In the data rows, zero lies at 4.5, halfway between 4 and 5.
One hidden rule gives every row of this table a label. Here are some rows, each with its label.
tensor([5., 5., 4., 5., 5., 4., 4., 5., 5., 6., 6., 5., 6., 4., 5., 7., 4., 7., 5., 4., 4., 4., 4., 3., 4., 6., 4., 4., 5., 4., 5., 5., 4., 3., 3., 4., 4., 4., 5., 4., 3., 4.]) A
tensor([6., 6., 6., 8., 5., 2., 3., 6., 7., 6., 6., 5., 7., 3., 6., 9., 0., 8., 3., 8., 9., 5., 5., 3., 6., 4., 3., 3., 2., 5., 5., 5., 5., 5., 3., 5., 2., 4., 5., 2., 0., 4.]) F
tensor([4., 5., 5., 7., 5., 4., 4., 4., 7., 5., 5., 4., 7., 3., 4., 1., 3., 3., 3., 7., 4., 5., 3., 3., 6., 5., 4., 4., 5., 5., 5., 6., 6., 5., 2., 5., 5., 5., 5., 4., 3., 5.]) F
tensor([4., 3., 4., 2., 4., 5., 5., 6., 5., 4., 4., 4., 5., 6., 4., 4., 5., 5., 4., 1., 2., 4., 5., 6., 4., 5., 5., 5., 5., 4., 4., 4., 4., 4., 4., 4., 2., 4., 4., 6., 5., 5.]) A
tensor([4., 4., 3., 3., 4., 6., 6., 3., 2., 4., 3., 2., 3., 3., 1., 0., 8., 0., 9., 4., 1., 5., 4., 3., 0., 7., 5., 5., 9., 5., 3., 7., 2., 1., 4., 3., 9., 4., 4., 8., 9., 8.]) F
tensor([5., 4., 5., 5., 5., 4., 5., 3., 4., 4., 3., 5., 6., 5., 4., 7., 6., 7., 4., 6., 3., 4., 5., 4., 3., 4., 4., 6., 4., 4., 5., 5., 4., 3., 6., 4., 5., 4., 5., 5., 7., 6.]) A
tensor([5., 6., 5., 9., 5., 2., 2., 6., 9., 5., 4., 8., 6., 3., 6., 9., 2., 9., 0., 6., 7., 4., 5., 7., 7., 4., 4., 4., 2., 5., 6., 1., 5., 6., 5., 5., 0., 5., 5., 2., 2., 3.]) D
tensor([5., 5., 4., 2., 5., 6., 6., 3., 4., 5., 7., 1., 7., 4., 3., 0., 7., 3., 9., 6., 4., 5., 3., 3., 0., 7., 5., 4., 9., 6., 3., 6., 2., 2., 1., 2., 7., 3., 5., 6., 5., 9.]) F
tensor([5., 5., 5., 8., 5., 2., 3., 4., 7., 5., 5., 5., 4., 5., 5., 5., 3., 8., 3., 7., 5., 5., 5., 3., 7., 4., 5., 4., 3., 5., 5., 4., 5., 4., 3., 4., 3., 5., 6., 3., 0., 5.]) E
tensor([6., 6., 6., 9., 6., 2., 1., 5., 9., 6., 6., 5., 5., 3., 7., 9., 1., 8., 4., 6., 7., 5., 5., 4., 7., 2., 3., 4., 3., 6., 5., 2., 6., 6., 1., 5., 1., 4., 6., 2., 0., 3.]) F
tensor([5., 5., 5., 5., 5., 5., 1., 7., 6., 5., 4., 8., 5., 5., 7., 9., 0., 9., 0., 4., 8., 3., 6., 5., 9., 0., 5., 4., 0., 3., 6., 0., 7., 6., 7., 5., 0., 6., 5., 1., 0., 0.]) D
tensor([5., 5., 6., 4., 5., 3., 1., 6., 7., 5., 5., 5., 5., 6., 8., 9., 3., 9., 0., 4., 7., 4., 6., 7., 9., 4., 4., 4., 2., 4., 6., 0., 7., 6., 5., 6., 0., 5., 5., 3., 2., 2.]) C
tensor([5., 5., 6., 9., 5., 4., 4., 6., 7., 5., 6., 7., 7., 6., 7., 9., 3., 9., 2., 4., 6., 5., 4., 5., 8., 2., 4., 4., 3., 5., 5., 2., 6., 6., 6., 6., 1., 5., 4., 3., 1., 3.]) D
tensor([4., 3., 4., 3., 4., 7., 7., 4., 3., 4., 3., 3., 3., 6., 2., 1., 8., 3., 7., 3., 2., 3., 4., 5., 3., 5., 6., 5., 5., 4., 4., 4., 4., 5., 7., 5., 7., 5., 3., 5., 7., 5.]) C
tensor([5., 6., 5., 5., 5., 4., 3., 4., 6., 5., 5., 4., 6., 3., 5., 0., 3., 4., 7., 4., 5., 5., 4., 3., 4., 8., 4., 3., 4., 5., 4., 4., 4., 4., 3., 4., 6., 4., 5., 4., 2., 7.]) E
tensor([4., 4., 4., 4., 4., 5., 5., 4., 2., 4., 4., 4., 4., 5., 4., 2., 4., 5., 5., 8., 3., 3., 5., 4., 5., 4., 5., 3., 5., 4., 5., 5., 4., 5., 4., 5., 5., 4., 4., 4., 5., 2.]) C
tensor([5., 3., 4., 2., 4., 5., 6., 3., 4., 4., 2., 5., 3., 4., 4., 0., 6., 3., 6., 1., 3., 5., 5., 6., 4., 6., 5., 5., 6., 4., 4., 5., 4., 4., 5., 4., 5., 5., 5., 5., 8., 6.]) E
tensor([4., 4., 4., 3., 5., 6., 5., 4., 4., 5., 5., 6., 4., 4., 3., 5., 4., 1., 6., 5., 5., 5., 4., 4., 5., 4., 4., 4., 7., 4., 4., 7., 4., 4., 3., 4., 5., 4., 4., 5., 5., 4.]) A
tensor([4., 5., 5., 6., 4., 5., 5., 6., 4., 4., 3., 3., 3., 5., 4., 3., 4., 2., 2., 2., 5., 4., 6., 6., 7., 5., 4., 5., 3., 3., 5., 4., 5., 5., 6., 4., 3., 5., 4., 5., 6., 6.]) F
tensor([3., 3., 4., 0., 4., 6., 5., 8., 2., 4., 2., 5., 2., 7., 6., 6., 6., 9., 4., 1., 5., 3., 5., 7., 7., 2., 5., 5., 4., 4., 5., 2., 6., 6., 7., 5., 3., 6., 4., 5., 5., 3.]) C
tensor([4., 5., 4., 6., 4., 4., 6., 4., 5., 4., 4., 4., 5., 5., 4., 4., 6., 2., 7., 4., 5., 5., 5., 4., 2., 4., 5., 4., 6., 6., 4., 5., 4., 4., 0., 4., 2., 4., 4., 5., 9., 6.]) E
tensor([4., 4., 4., 4., 5., 5., 5., 5., 6., 4., 6., 3., 5., 3., 1., 0., 6., 0., 8., 6., 3., 5., 4., 2., 0., 9., 4., 4., 7., 5., 3., 9., 2., 4., 1., 3., 9., 4., 4., 6., 7., 5.]) E
tensor([5., 5., 6., 9., 5., 2., 2., 5., 9., 5., 6., 6., 7., 6., 4., 9., 3., 5., 0., 7., 7., 4., 4., 5., 7., 4., 3., 4., 2., 5., 5., 4., 5., 6., 6., 6., 1., 5., 5., 2., 2., 2.]) C
tensor([4., 3., 3., 1., 4., 7., 8., 0., 0., 4., 3., 0., 7., 3., 0., 0., 9., 0., 9., 2., 0., 5., 2., 2., 0., 9., 5., 5., 9., 6., 2., 9., 2., 1., 0., 2., 9., 3., 4., 9., 9., 9.]) F
tensor([5., 4., 4., 2., 4., 5., 5., 5., 5., 4., 1., 5., 6., 6., 5., 5., 6., 5., 5., 4., 6., 4., 5., 4., 6., 3., 5., 5., 4., 3., 5., 3., 5., 5., 4., 5., 3., 4., 4., 4., 5., 4.]) C
tensor([5., 4., 5., 3., 4., 6., 6., 5., 4., 4., 4., 5., 4., 5., 7., 2., 5., 2., 6., 2., 4., 4., 5., 4., 4., 6., 5., 5., 6., 5., 5., 6., 4., 5., 5., 5., 4., 4., 4., 4., 6., 7.]) C
tensor([4., 4., 5., 5., 5., 5., 6., 4., 5., 4., 5., 4., 5., 4., 4., 4., 5., 2., 7., 5., 4., 5., 4., 4., 2., 4., 5., 4., 4., 4., 4., 3., 5., 4., 4., 4., 4., 4., 4., 4., 5., 2.]) E
tensor([5., 4., 5., 3., 4., 4., 1., 8., 4., 5., 1., 9., 0., 8., 8., 9., 5., 9., 0., 2., 8., 3., 7., 9., 9., 0., 5., 6., 0., 1., 6., 0., 7., 7., 9., 9., 0., 7., 3., 2., 2., 0.]) C
tensor([6., 5., 6., 7., 6., 2., 2., 4., 7., 6., 9., 5., 9., 3., 6., 9., 0., 9., 3., 9., 8., 6., 3., 3., 7., 6., 3., 2., 2., 6., 5., 4., 5., 4., 1., 4., 5., 4., 7., 2., 1., 3.]) E
tensor([2., 2., 2., 0., 2., 7., 8., 5., 0., 3., 0., 4., 3., 6., 1., 0., 9., 0., 9., 0., 0., 3., 5., 7., 0., 2., 7., 8., 6., 3., 3., 6., 4., 5., 9., 5., 9., 5., 2., 7., 9., 6.]) C
tensor([5., 4., 4., 2., 4., 5., 5., 5., 4., 4., 4., 5., 3., 5., 5., 7., 6., 3., 5., 2., 3., 3., 5., 6., 6., 3., 5., 4., 4., 3., 5., 4., 5., 5., 5., 3., 5., 5., 3., 5., 7., 5.]) D
tensor([5., 4., 4., 6., 6., 3., 6., 3., 5., 5., 9., 2., 8., 3., 0., 0., 2., 3., 9., 9., 3., 6., 4., 0., 0., 9., 4., 2., 9., 7., 4., 9., 4., 2., 0., 2., 9., 3., 6., 7., 6., 8.]) E
tensor([4., 4., 4., 3., 4., 6., 4., 6., 4., 4., 3., 6., 3., 5., 4., 5., 5., 4., 5., 4., 5., 4., 5., 6., 2., 2., 5., 7., 2., 4., 4., 3., 5., 5., 5., 4., 3., 5., 4., 6., 5., 4.]) A
tensor([4., 5., 5., 4., 5., 4., 5., 5., 4., 4., 5., 5., 4., 6., 7., 7., 6., 6., 3., 5., 5., 3., 5., 5., 5., 1., 4., 6., 2., 2., 5., 2., 6., 6., 8., 6., 2., 6., 4., 3., 1., 1.]) C
tensor([4., 3., 4., 2., 5., 6., 6., 3., 4., 4., 2., 4., 4., 4., 4., 3., 6., 5., 2., 3., 5., 5., 5., 5., 3., 5., 5., 4., 4., 4., 4., 6., 5., 4., 1., 4., 3., 4., 4., 5., 9., 2.]) E
tensor([5., 4., 5., 6., 5., 4., 2., 7., 7., 5., 4., 7., 3., 5., 7., 9., 3., 8., 1., 4., 6., 4., 7., 6., 9., 1., 3., 4., 1., 3., 6., 0., 8., 6., 7., 7., 2., 6., 4., 2., 1., 2.]) C
tensor([3., 3., 3., 2., 4., 6., 7., 6., 1., 4., 1., 3., 2., 4., 2., 0., 7., 0., 8., 2., 1., 4., 4., 5., 2., 2., 6., 5., 8., 4., 4., 5., 4., 4., 5., 5., 7., 4., 4., 6., 8., 8.]) B
tensor([4., 5., 4., 2., 4., 5., 7., 2., 3., 4., 7., 2., 5., 2., 1., 0., 5., 2., 9., 7., 1., 6., 3., 2., 0., 7., 5., 5., 8., 6., 3., 8., 2., 2., 0., 2., 9., 3., 5., 6., 9., 7.]) E
tensor([5., 6., 4., 5., 5., 4., 4., 3., 4., 5., 4., 5., 5., 5., 5., 4., 4., 5., 2., 7., 4., 5., 5., 4., 7., 5., 5., 4., 6., 5., 5., 2., 4., 5., 4., 5., 4., 4., 5., 5., 1., 6.]) F
tensor([5., 5., 6., 6., 5., 2., 3., 7., 8., 6., 4., 7., 3., 6., 8., 9., 2., 9., 1., 5., 8., 5., 5., 5., 9., 2., 4., 4., 0., 3., 6., 0., 7., 5., 9., 6., 0., 6., 5., 2., 0., 1.]) D
tensor([6., 5., 6., 9., 5., 4., 3., 5., 5., 6., 7., 3., 4., 5., 6., 7., 1., 5., 4., 7., 7., 5., 5., 5., 9., 5., 3., 4., 3., 6., 6., 2., 4., 5., 6., 5., 1., 4., 5., 4., 0., 3.]) F
tensor([5., 5., 5., 6., 6., 2., 3., 3., 5., 5., 7., 3., 6., 4., 4., 4., 3., 6., 5., 6., 5., 5., 4., 4., 4., 5., 4., 4., 5., 6., 4., 5., 4., 4., 2., 4., 4., 4., 5., 4., 3., 6.]) F
tensor([3., 2., 2., 0., 3., 6., 8., 4., 2., 3., 2., 3., 4., 5., 4., 0., 9., 0., 8., 1., 2., 4., 4., 6., 0., 5., 6., 6., 6., 4., 3., 5., 4., 5., 6., 5., 8., 5., 3., 6., 9., 6.]) B
tensor([5., 5., 4., 4., 4., 4., 4., 5., 4., 4., 6., 5., 4., 5., 5., 6., 5., 6., 6., 7., 5., 5., 5., 4., 7., 5., 5., 4., 2., 3., 5., 3., 5., 5., 5., 6., 3., 5., 4., 4., 6., 5.]) B
tensor([4., 4., 4., 1., 4., 6., 6., 5., 3., 4., 2., 6., 2., 7., 3., 4., 6., 3., 5., 0., 3., 3., 5., 6., 3., 4., 6., 7., 5., 3., 5., 2., 5., 5., 8., 6., 8., 5., 4., 5., 8., 3.]) C
tensor([4., 5., 4., 6., 4., 5., 3., 6., 5., 5., 5., 6., 4., 6., 5., 7., 6., 7., 2., 5., 5., 4., 6., 6., 9., 3., 5., 6., 2., 3., 6., 2., 6., 5., 5., 5., 3., 5., 4., 4., 4., 5.]) D
tensor([2., 2., 2., 0., 3., 7., 6., 6., 0., 3., 0., 5., 0., 9., 4., 4., 9., 3., 5., 0., 2., 3., 6., 7., 3., 3., 7., 8., 6., 2., 4., 3., 6., 5., 8., 6., 4., 6., 2., 6., 9., 4.]) C
tensor([3., 3., 3., 0., 3., 7., 7., 7., 0., 3., 0., 4., 1., 6., 4., 0., 9., 1., 5., 0., 3., 3., 6., 6., 4., 3., 6., 7., 5., 3., 5., 4., 5., 5., 9., 6., 4., 6., 3., 7., 9., 4.]) C
tensor([5., 5., 4., 4., 5., 5., 6., 3., 2., 4., 6., 3., 6., 3., 1., 0., 9., 0., 9., 4., 3., 5., 3., 2., 0., 6., 6., 3., 9., 5., 3., 9., 3., 2., 1., 2., 9., 4., 4., 7., 9., 7.]) E
tensor([5., 4., 4., 6., 5., 4., 6., 4., 4., 5., 6., 4., 5., 3., 0., 0., 4., 3., 9., 4., 3., 6., 3., 2., 2., 8., 5., 5., 5., 5., 3., 7., 2., 4., 0., 3., 8., 3., 5., 5., 5., 5.]) E
tensor([4., 3., 4., 3., 4., 6., 5., 7., 2., 3., 0., 5., 3., 5., 5., 6., 9., 2., 4., 1., 4., 3., 5., 7., 2., 2., 6., 6., 4., 2., 4., 5., 5., 6., 9., 5., 4., 5., 3., 6., 5., 2.]) C
tensor([5., 5., 4., 5., 5., 4., 5., 6., 5., 5., 4., 5., 5., 5., 3., 6., 5., 6., 3., 6., 4., 4., 4., 6., 6., 3., 4., 4., 3., 5., 5., 3., 5., 4., 8., 6., 6., 5., 4., 5., 1., 4.]) C
tensor([5., 5., 5., 5., 4., 5., 4., 3., 4., 5., 6., 7., 2., 5., 5., 6., 3., 7., 3., 5., 6., 4., 5., 4., 5., 4., 5., 5., 6., 4., 4., 5., 5., 4., 4., 5., 3., 4., 4., 4., 3., 4.]) D
tensor([5., 4., 3., 3., 4., 5., 5., 5., 3., 4., 4., 6., 5., 6., 3., 3., 5., 4., 5., 1., 5., 4., 4., 4., 5., 3., 6., 4., 5., 4., 4., 4., 5., 5., 7., 5., 4., 5., 4., 6., 6., 3.]) D
tensor([4., 4., 4., 0., 4., 7., 6., 3., 3., 4., 5., 2., 6., 4., 1., 0., 8., 0., 9., 5., 1., 6., 4., 3., 0., 8., 5., 5., 9., 5., 3., 6., 3., 3., 5., 3., 6., 4., 5., 8., 9., 7.]) F
tensor([5., 5., 5., 7., 6., 3., 3., 6., 6., 5., 3., 6., 5., 5., 7., 9., 1., 9., 0., 5., 7., 5., 5., 4., 6., 5., 4., 4., 4., 5., 6., 2., 4., 6., 4., 5., 2., 5., 5., 5., 1., 3.]) A
tensor([6., 5., 4., 7., 5., 3., 3., 4., 6., 5., 5., 5., 4., 4., 5., 6., 3., 8., 2., 9., 7., 4., 4., 4., 3., 4., 4., 3., 5., 5., 5., 4., 6., 6., 5., 4., 1., 4., 4., 4., 0., 3.]) A
tensor([3., 3., 4., 0., 4., 6., 4., 6., 2., 4., 0., 7., 0., 6., 7., 8., 6., 7., 0., 2., 4., 3., 7., 8., 8., 4., 5., 6., 1., 4., 5., 3., 6., 6., 9., 6., 0., 5., 3., 4., 6., 3.]) D
tensor([5., 5., 5., 7., 6., 3., 3., 3., 8., 6., 9., 5., 8., 2., 5., 5., 0., 6., 7., 9., 4., 6., 4., 3., 4., 5., 4., 3., 4., 7., 4., 6., 4., 3., 2., 3., 5., 4., 6., 4., 0., 6.]) E
tensor([5., 5., 5., 8., 5., 3., 3., 6., 6., 5., 4., 8., 4., 5., 7., 9., 4., 7., 3., 5., 7., 4., 5., 5., 8., 4., 4., 4., 2., 4., 5., 2., 6., 6., 6., 5., 0., 4., 5., 3., 1., 2.]) D
tensor([5., 5., 5., 5., 4., 5., 5., 3., 3., 5., 8., 2., 6., 2., 3., 0., 4., 2., 6., 4., 3., 5., 3., 2., 0., 8., 4., 3., 8., 6., 4., 7., 2., 2., 0., 3., 9., 3., 4., 4., 6., 6.]) F
tensor([5., 5., 5., 5., 5., 3., 2., 5., 9., 5., 4., 6., 4., 6., 6., 9., 2., 9., 0., 4., 6., 4., 5., 5., 9., 3., 4., 5., 3., 4., 5., 2., 6., 7., 5., 5., 2., 5., 5., 3., 2., 1.]) D
tensor([5., 5., 5., 7., 5., 4., 3., 3., 8., 5., 7., 4., 8., 4., 4., 4., 1., 8., 4., 6., 7., 5., 4., 4., 4., 6., 4., 3., 4., 6., 4., 5., 4., 5., 0., 4., 6., 3., 6., 3., 5., 5.]) E
Which label does each new row get?
tensor([5., 5., 4., 5., 5., 5., 4., 3., 4., 5., 7., 4., 6., 5., 3., 4., 2., 3., 9., 7., 4., 6., 3., 3., 0., 6., 5., 3., 6., 6., 4., 4., 3., 3., 2., 3., 5., 5., 5., 4., 6., 5.]) >> E
tensor([5., 4., 5., 5., 5., 5., 5., 3., 6., 4., 9., 1., 8., 2., 2., 0., 4., 3., 8., 9., 5., 6., 3., 2., 0., 9., 4., 4., 7., 5., 4., 7., 3., 2., 0., 4., 8., 4., 5., 5., 4., 8.]) >> F
tensor([5., 5., 4., 7., 5., 5., 5., 5., 6., 5., 5., 3., 5., 5., 5., 6., 5., 4., 4., 2., 5., 5., 5., 5., 4., 5., 5., 5., 3., 5., 4., 5., 5., 5., 4., 5., 2., 4., 5., 3., 4., 2.]) >> F
tensor([4., 5., 4., 5., 4., 4., 3., 5., 7., 5., 7., 5., 3., 4., 5., 8., 5., 6., 5., 3., 7., 4., 4., 5., 7., 3., 4., 5., 3., 5., 6., 4., 6., 5., 9., 6., 3., 5., 4., 4., 2., 4.]) >> C
tensor([6., 5., 5., 5., 5., 3., 3., 4., 6., 5., 4., 5., 6., 3., 5., 8., 3., 7., 3., 8., 6., 4., 4., 3., 7., 5., 4., 5., 6., 6., 5., 4., 6., 5., 5., 4., 3., 5., 5., 4., 3., 3.]) >> A
tensor([4., 4., 4., 4., 4., 5., 6., 4., 3., 4., 6., 4., 7., 4., 3., 1., 6., 1., 9., 4., 3., 5., 5., 4., 1., 6., 5., 5., 8., 4., 4., 6., 3., 4., 2., 3., 7., 4., 3., 6., 7., 7.]) >> E
tensor([5., 3., 4., 6., 5., 5., 4., 3., 4., 5., 7., 2., 5., 4., 3., 2., 3., 2., 6., 4., 3., 4., 5., 4., 1., 5., 5., 4., 5., 6., 4., 6., 4., 4., 4., 3., 7., 4., 5., 5., 8., 8.]) >> F
tensor([3., 4., 3., 3., 4., 6., 3., 6., 0., 4., 1., 6., 4., 7., 7., 7., 8., 3., 3., 2., 4., 4., 6., 5., 5., 2., 6., 5., 3., 4., 5., 2., 6., 6., 6., 5., 3., 5., 3., 4., 5., 2.]) >> D
tensor([5., 4., 5., 6., 5., 3., 4., 5., 5., 5., 7., 4., 7., 4., 3., 2., 4., 6., 3., 5., 3., 5., 3., 3., 4., 4., 5., 3., 5., 4., 3., 6., 4., 3., 1., 4., 5., 4., 5., 6., 4., 6.]) >> E
tensor([4., 4., 4., 4., 5., 5., 4., 5., 3., 4., 2., 4., 3., 5., 6., 5., 7., 2., 4., 2., 4., 3., 5., 6., 9., 5., 5., 6., 5., 4., 5., 5., 5., 5., 8., 5., 5., 5., 3., 5., 6., 2.]) >> C
tensor([5., 5., 5., 6., 5., 5., 4., 4., 5., 4., 5., 4., 5., 3., 4., 5., 5., 5., 5., 7., 5., 5., 4., 3., 6., 5., 4., 3., 2., 5., 5., 5., 4., 3., 5., 3., 6., 5., 5., 5., 4., 5.]) >> E
tensor([4., 4., 4., 2., 4., 6., 4., 5., 0., 3., 1., 6., 3., 7., 5., 7., 4., 4., 2., 1., 5., 3., 5., 5., 7., 4., 5., 6., 5., 4., 5., 5., 5., 5., 9., 6., 4., 5., 4., 5., 8., 4.]) >> C
tensor([4., 4., 4., 2., 3., 4., 5., 4., 5., 4., 5., 3., 4., 5., 4., 1., 4., 2., 5., 3., 3., 5., 4., 5., 0., 3., 5., 5., 7., 4., 4., 6., 3., 3., 7., 5., 6., 4., 4., 6., 6., 4.]) >> F
tensor([5., 5., 5., 4., 5., 4., 4., 6., 6., 5., 3., 6., 4., 5., 6., 8., 5., 7., 0., 4., 7., 4., 6., 5., 9., 2., 5., 5., 3., 4., 5., 2., 6., 6., 7., 6., 0., 6., 4., 4., 2., 2.]) >> C
tensor([5., 6., 6., 6., 5., 2., 5., 2., 7., 5., 6., 5., 8., 4., 5., 1., 0., 4., 8., 6., 6., 6., 3., 3., 6., 5., 4., 3., 4., 6., 4., 3., 4., 4., 2., 2., 6., 5., 5., 4., 1., 5.]) >> E
tensor([6., 5., 5., 8., 5., 3., 1., 6., 7., 5., 3., 6., 3., 6., 8., 9., 3., 8., 0., 6., 7., 4., 5., 7., 9., 2., 4., 4., 0., 4., 6., 1., 6., 6., 9., 5., 2., 6., 4., 3., 1., 1.]) >> D
tensor([6., 6., 6., 9., 5., 3., 2., 6., 8., 6., 5., 5., 5., 5., 8., 8., 0., 9., 4., 7., 8., 4., 5., 4., 6., 4., 4., 3., 2., 5., 5., 5., 5., 5., 4., 4., 2., 4., 5., 4., 0., 4.]) >> A
tensor([4., 4., 5., 5., 5., 4., 4., 4., 5., 5., 4., 5., 5., 5., 4., 4., 4., 5., 2., 7., 5., 4., 5., 5., 4., 4., 3., 4., 4., 4., 5., 4., 5., 4., 3., 4., 4., 5., 4., 4., 4., 4.]) >> A
tensor([4., 4., 4., 2., 4., 5., 5., 6., 6., 4., 4., 6., 3., 5., 6., 5., 3., 6., 2., 1., 4., 4., 5., 6., 3., 5., 5., 6., 3., 5., 5., 3., 6., 5., 7., 5., 1., 5., 4., 4., 3., 4.]) >> D
tensor([6., 7., 6., 9., 6., 3., 1., 4., 9., 5., 9., 4., 7., 3., 6., 9., 2., 9., 0., 9., 7., 6., 4., 3., 9., 6., 3., 3., 2., 7., 5., 5., 5., 6., 5., 4., 2., 5., 6., 2., 0., 3.]) >> E
tensor([5., 5., 5., 8., 5., 3., 2., 5., 5., 5., 4., 6., 5., 7., 7., 9., 6., 8., 0., 7., 7., 4., 4., 6., 8., 3., 5., 5., 4., 5., 6., 3., 5., 5., 5., 6., 0., 5., 5., 2., 5., 2.]) >> C
tensor([4., 4., 4., 4., 4., 5., 6., 4., 4., 4., 3., 6., 4., 4., 5., 4., 4., 3., 7., 4., 5., 4., 5., 5., 7., 5., 5., 6., 4., 3., 4., 4., 4., 6., 8., 4., 3., 5., 4., 5., 6., 4.]) >> A
tensor([2., 3., 3., 0., 4., 7., 7., 4., 0., 3., 1., 4., 2., 5., 1., 0., 9., 0., 6., 0., 2., 3., 5., 6., 0., 6., 6., 6., 9., 3., 3., 5., 4., 3., 4., 5., 8., 4., 3., 7., 9., 5.]) >> C
tensor([5., 6., 6., 5., 5., 3., 4., 6., 5., 5., 6., 5., 5., 4., 6., 5., 1., 5., 5., 8., 6., 5., 4., 4., 5., 5., 4., 4., 6., 4., 5., 4., 4., 5., 4., 4., 3., 5., 5., 3., 3., 3.]) >> E
tensor([5., 5., 5., 7., 4., 4., 3., 5., 4., 5., 4., 6., 3., 5., 5., 5., 2., 6., 5., 4., 5., 4., 4., 5., 9., 4., 4., 3., 1., 4., 5., 4., 4., 5., 5., 5., 3., 5., 5., 4., 4., 2.]) >> D
tensor([5., 4., 5., 7., 4., 5., 2., 6., 4., 4., 2., 6., 3., 7., 6., 6., 2., 5., 0., 3., 6., 4., 5., 6., 7., 1., 4., 6., 2., 4., 6., 1., 6., 6., 6., 4., 2., 4., 4., 3., 1., 3.]) >> A
tensor([5., 4., 5., 5., 5., 3., 4., 5., 5., 4., 7., 4., 6., 3., 4., 5., 2., 7., 3., 8., 6., 5., 4., 5., 7., 3., 4., 5., 4., 5., 4., 3., 4., 5., 2., 4., 2., 4., 5., 5., 3., 4.]) >> E
tensor([5., 5., 5., 4., 4., 4., 3., 6., 7., 5., 2., 9., 3., 6., 9., 9., 4., 9., 0., 3., 7., 4., 7., 7., 9., 1., 4., 5., 0., 4., 5., 0., 8., 7., 9., 6., 1., 5., 4., 1., 2., 0.]) >> D
tensor([5., 5., 5., 4., 5., 4., 3., 5., 5., 5., 2., 5., 4., 5., 7., 9., 3., 8., 3., 3., 6., 4., 4., 5., 7., 3., 4., 3., 1., 5., 6., 4., 6., 4., 7., 6., 1., 5., 5., 4., 1., 2.]) >> C
tensor([6., 7., 6., 9., 6., 2., 3., 5., 9., 5., 7., 6., 6., 5., 7., 9., 1., 8., 0., 7., 7., 4., 5., 3., 8., 3., 3., 2., 2., 5., 6., 3., 5., 5., 6., 5., 0., 5., 6., 1., 0., 4.]) >> D
tensor([6., 5., 5., 8., 5., 4., 3., 4., 7., 5., 6., 5., 6., 4., 6., 9., 2., 6., 4., 9., 7., 5., 4., 4., 6., 6., 4., 4., 5., 4., 5., 5., 5., 5., 4., 4., 6., 5., 6., 3., 1., 7.]) >> E
Which column or columns does the hidden rule look at? Columns are counted from 0, in order:
11 21 35
